500 stands for zero in the data rows.
Here are some numbered points:
[500 402 572 540 590 488 496 624] 0
[601 557 224 812 769 702 574 183] 1
[415 275 578 331 353 458 461 728] 2
[567 421 575 333 491 440 488 664] 3
[600 726 339 436 206 320 418 615] 4
[547 398 427 340 278 333 422 760] 5
[465 412 576 430 514 448 482 610] 6
[410 460 414 702 480 434 488 627] 7
[533 378 506 403 512 479 528 684] 8
[601 862 331 428 508 497 484 328] 9
[575 534 565 460 359 398 446 549] 10
[702 547 712 202 679 569 545 472] 11
[469 546 358 785 506 577 539 344] 12
[571 423 455 320 436 472 480 564] 13
[611 760 371 418 450 503 493 399] 14
[393 427 529 578 651 501 518 542] 15
[275 447 624 624 549 477 523 582] 16
[508 436 613 252 674 618 560 412] 17
[ 84 558 722 815 519 459 465 577] 18
[550 397 564 349 640 543 533 568] 19
[621 496 191 890 666 700 559 268] 20
[612 520 422 558 631 592 541 604] 21
[481 900 510 553 222 280 365 570] 22
[568 528 697 332 806 639 577 523] 23
[543 503 281 880 399 463 474 653] 24
[466 404 579 296 436 446 464 661] 25
[398 389 410 638 615 585 542 316] 26
[364 384 493 585 596 624 550 167] 27
[213 848 463 824 338 423 452 297] 28
[603 453 486 435 477 464 481 373] 29
[739 868 163 338 325 479 490 271] 30
[625 470 202 716 650 641 555 159] 31
[531 380 548 228 366 375 466 903] 32
[392 397 559 509 599 564 539 352] 33
[713 567 592 459 527 448 475 421] 34
Which point above is nearest to each new point by angle? Its number follows each.
[774 639 671 264 270 279 415 765] ~ 10
[212 541 709 684 501 558 513 449] ~ 18
[450 512 678 448 328 474 462 486] ~ 10
[645 623 650 390 460 444 469 377] ~ 34
[528 495 399 628 768 711 632 459] ~ 1
[639 485 513 400 392 425 473 386] ~ 29
[333 325 493 430 499 533 527 532] ~ 2
[311 590 754 590 459 431 469 534] ~ 18
[292 341 380 734 351 380 431 773] ~ 7
[491 341 647 408 400 453 463 645] ~ 2
[552 584 500 725 540 523 496 581] ~ 24
[334 665 688 706 397 505 484 234] ~ 28
[433 392 376 648 428 329 470 831] ~ 7
[604 574 373 526 522 367 483 655] ~ 4
[570 493 652 323 567 533 516 437] ~ 11
[738 854 262 375 103 281 392 542] ~ 4
[292 353 374 599 552 483 467 621] ~ 7
[462 306 478 301 737 731 594 337] ~ 17
[704 554 328 593 342 400 467 547] ~ 4
[139 584 750 756 641 538 506 455] ~ 18
[670 523 138 778 254 306 409 651] ~ 24
